0: tensor([41, 72, 51, 43, 53, 34, 37, 27, 46, 34, 61, 38, 66, 52, 40, 48, 42, 68, 35, 63, 49, 54, 55,
        68, 35, 39])
1: tensor([38, 51, 38, 49, 44, 34, 68, 40, 65, 32, 46, 43, 62, 65, 44, 47, 66, 30, 39, 62, 59, 36, 29,
        68, 39, 45])
2: tensor([29, 44, 15, 51, 37, 08, 57, 31, 69, 43, 78, 58, 62, 51, 25, 60, 99, 17, 06, 65, 19, 06, 54,
        49, 28, 43])
3: tensor([52, 59, 41, 43, 54, 51, 42, 51, 51, 50, 57, 57, 51, 62, 50, 45, 60, 49, 44, 52, 45, 48, 64,
        48, 56, 49])
4: tensor([56, 51, 38, 39, 60, 57, 36, 55, 48, 59, 56, 60, 48, 37, 52, 46, 53, 62, 47, 43, 37, 51, 73,
        42, 55, 61])
5: tensor([35, 48, 43, 56, 49, 28, 60, 52, 65, 39, 58, 46, 49, 61, 26, 47, 82, 34, 34, 48, 49, 26, 30,
        67, 36, 40])
6: tensor([56, 55, 79, 57, 20, 65, 78, 19, 32, 25, 36, 07, 43, 50, 62, 58, 48, 48, 67, 61, 79, 60, 30,
        65, 55, 49])
7: tensor([51, 52, 38, 48, 48, 52, 48, 53, 48, 49, 56, 59, 58, 51, 48, 46, 60, 51, 43, 49, 46, 46, 61,
        49, 55, 51])
8: tensor([43, 56, 69, 36, 50, 43, 54, 39, 56, 49, 48, 53, 51, 38, 60, 56, 48, 30, 48, 70, 52, 39, 42,
        54, 50, 60])
9: tensor([52, 55, 74, 45, 00, 36, 79, 28, 60, 47, 38, 22, 31, 85, 79, 56, 00, 05, 75, 60, 95, 61, 16,
        46, 50, 56])
10: tensor([71, 34, 54, 65, 44, 48, 32, 46, 30, 56, 55, 30, 50, 35, 55, 47, 52, 68, 55, 51, 55, 70, 68,
        53, 63, 58])
11: tensor([58, 55, 39, 39, 50, 58, 36, 53, 44, 57, 58, 60, 49, 31, 56, 55, 51, 58, 45, 55, 47, 49, 72,
        37, 64, 50])
12: tensor([30, 69, 35, 22, 65, 72, 43, 55, 90, 65, 32, 73, 43, 42, 51, 60, 30, 19, 48, 66, 00, 41, 51,
        31, 75, 42])
13: tensor([50, 52, 37, 46, 56, 53, 50, 50, 50, 46, 53, 59, 50, 45, 52, 41, 60, 45, 47, 50, 58, 50, 51,
        51, 56, 56])
14: tensor([09, 68, 32, 11, 39, 46, 47, 61, 67, 71, 48, 69, 55, 50, 68, 44, 58, 18, 47, 90, 27, 10, 29,
        46, 73, 72])
15: tensor([58, 64, 23, 24, 48, 90, 46, 58, 38, 64, 45, 66, 54, 40, 38, 60, 55, 62, 45, 37, 28, 40, 90,
        46, 57, 62])
16: tensor([52, 45, 49, 44, 39, 60, 34, 76, 49, 69, 45, 85, 57, 33, 34, 54, 41, 46, 63, 42, 50, 69, 59,
        38, 52, 55])
17: tensor([67, 34, 64, 67, 49, 57, 58, 63, 69, 42, 56, 42, 60, 66, 34, 66, 49, 72, 51, 38, 50, 40, 41,
        58, 42, 24])
18: tensor([56, 53, 43, 58, 48, 52, 50, 61, 50, 40, 51, 53, 63, 47, 49, 42, 51, 39, 48, 47, 51, 50, 54,
        52, 45, 49])
19: tensor([53, 51, 63, 66, 55, 61, 53, 45, 45, 42, 39, 35, 51, 55, 66, 47, 24, 54, 58, 51, 58, 63, 52,
        55, 54, 46])

tensor([56, 47, 71, 58, 53, 59, 60, 43, 44, 61, 45, 34, 47, 53, 65, 49, 27, 58, 59, 53, 53, 41, 47,
        58, 58, 44]) : 19
tensor([20, 48, 21, 49, 40, 07, 61, 30, 69, 41, 71, 55, 53, 62, 29, 61, 99, 14, 12, 58, 27, 05, 46,
        61, 27, 43]) : 2
tensor([45, 86, 51, 16, 39, 43, 51, 34, 61, 50, 42, 69, 50, 52, 71, 43, 37, 17, 46, 89, 47, 57, 45,
        54, 60, 70]) : 8
tensor([29, 32, 37, 56, 51, 18, 46, 67, 50, 29, 78, 36, 59, 41, 16, 29, 99, 45, 49, 36, 58, 37, 46,
        64, 27, 48]) : 5
tensor([48, 47, 69, 50, 53, 56, 66, 38, 45, 37, 27, 34, 49, 56, 70, 49, 11, 39, 63, 64, 69, 33, 32,
        63, 52, 45]) : 19
tensor([56, 66, 53, 49, 49, 45, 44, 37, 26, 49, 53, 43, 37, 38, 59, 68, 29, 73, 46, 67, 35, 49, 80,
        38, 59, 53]) : 11
tensor([60, 49, 69, 56, 55, 64, 51, 45, 41, 56, 38, 41, 53, 52, 48, 49, 17, 58, 64, 47, 58, 63, 47,
        55, 62, 50]) : 19
tensor([67, 33, 68, 62, 52, 69, 54, 70, 64, 49, 52, 48, 52, 63, 40, 68, 21, 68, 60, 38, 60, 63, 33,
        50, 37, 42]) : 17
tensor([50, 35, 44, 62, 37, 57, 32, 84, 59, 63, 37, 92, 62, 38, 15, 66, 30, 47, 59, 43, 50, 77, 48,
        38, 40, 47]) : 16
tensor([42, 34, 48, 83, 62, 41, 48, 57, 35, 40, 49, 29, 46, 59, 36, 38, 49, 76, 42, 24, 55, 42, 42,
        58, 38, 25]) : 17
tensor([48, 40, 78, 65, 48, 47, 62, 37, 34, 46, 40, 19, 50, 49, 61, 53, 27, 56, 57, 52, 73, 67, 33,
        65, 43, 45]) : 19
tensor([44, 64, 45, 21, 45, 45, 47, 45, 64, 47, 53, 72, 54, 50, 62, 54, 54, 24, 40, 80, 53, 43, 44,
        45, 60, 70]) : 8
tensor([39, 76, 56, 13, 47, 49, 51, 28, 56, 55, 37, 63, 50, 50, 88, 54, 26, 10, 55, 98, 50, 55, 40,
        52, 65, 83]) : 8
tensor([59, 22, 65, 87, 60, 53, 54, 63, 53, 56, 37, 41, 45, 46, 26, 53, 50, 70, 66, 10, 63, 71, 44,
        47, 43, 37]) : 17
tensor([66, 27, 99, 45, 61, 56, 50, 46, 44, 49, 39, 24, 26, 43, 68, 78, 00, 56, 78, 70, 68, 60, 36,
        46, 52, 55]) : 19
tensor([48, 48, 66, 56, 57, 52, 61, 42, 47, 57, 42, 33, 49, 54, 61, 45, 27, 53, 60, 53, 59, 44, 40,
        60, 52, 51]) : 19
tensor([35, 40, 57, 47, 41, 54, 25, 83, 55, 72, 37, 91, 51, 38, 26, 66, 45, 44, 66, 33, 49, 74, 45,
        40, 44, 58]) : 16
tensor([50, 38, 52, 52, 33, 57, 30, 84, 47, 72, 34, 98, 47, 29, 23, 70, 36, 51, 65, 33, 50, 87, 71,
        32, 43, 53]) : 16
tensor([54, 35, 71, 79, 73, 69, 58, 50, 51, 53, 37, 24, 45, 51, 47, 46, 24, 68, 58, 34, 45, 57, 45,
        57, 50, 28]) : 19
tensor([42, 40, 70, 71, 58, 62, 59, 39, 40, 56, 39, 26, 51, 65, 60, 48, 15, 59, 57, 52, 71, 47, 35,
        62, 53, 44]) : 19
tensor([57, 43, 66, 61, 61, 57, 61, 41, 44, 56, 35, 34, 51, 59, 64, 49, 19, 50, 67, 51, 61, 54, 42,
        61, 52, 46]) : 19
tensor([45, 75, 57, 26, 47, 51, 58, 35, 56, 56, 33, 64, 50, 54, 72, 55, 20, 17, 56, 93, 55, 56, 38,
        45, 65, 67]) : 8
tensor([62, 39, 82, 60, 53, 65, 59, 65, 69, 41, 56, 42, 56, 75, 47, 63, 31, 66, 48, 36, 55, 43, 37,
        61, 44, 30]) : 17
tensor([59, 44, 60, 64, 62, 62, 50, 49, 42, 50, 50, 40, 52, 50, 53, 47, 34, 61, 55, 33, 58, 55, 47,
        54, 53, 43]) : 19
tensor([44, 70, 64, 15, 39, 48, 63, 23, 64, 52, 37, 59, 55, 58, 81, 55, 20, 10, 50, 96, 56, 50, 31,
        57, 62, 73]) : 8
tensor([59, 65, 85, 24, 48, 40, 46, 36, 55, 72, 44, 40, 19, 27, 68, 63, 34, 82, 69, 14, 27, 60, 51,
        46, 30, 57]) : 4
tensor([64, 22, 44, 95, 60, 47, 46, 67, 58, 56, 58, 53, 53, 45, 25, 52, 71, 71, 54, 04, 59, 62, 54,
        42, 46, 35]) : 17
tensor([58, 30, 61, 85, 64, 47, 51, 55, 49, 61, 44, 51, 45, 44, 30, 57, 45, 73, 61, 13, 58, 68, 52,
        43, 45, 33]) : 17
tensor([42, 75, 42, 15, 48, 51, 46, 39, 52, 56, 48, 62, 50, 46, 67, 54, 48, 30, 45, 81, 41, 42, 54,
        45, 62, 70]) : 8
tensor([59, 34, 75, 68, 52, 61, 62, 66, 71, 42, 58, 47, 64, 65, 40, 63, 34, 68, 58, 40, 58, 49, 41,
        56, 42, 26]) : 17
tensor([57, 40, 60, 64, 55, 56, 54, 45, 43, 50, 47, 33, 54, 56, 51, 43, 44, 61, 53, 41, 60, 54, 47,
        61, 47, 43]) : 19
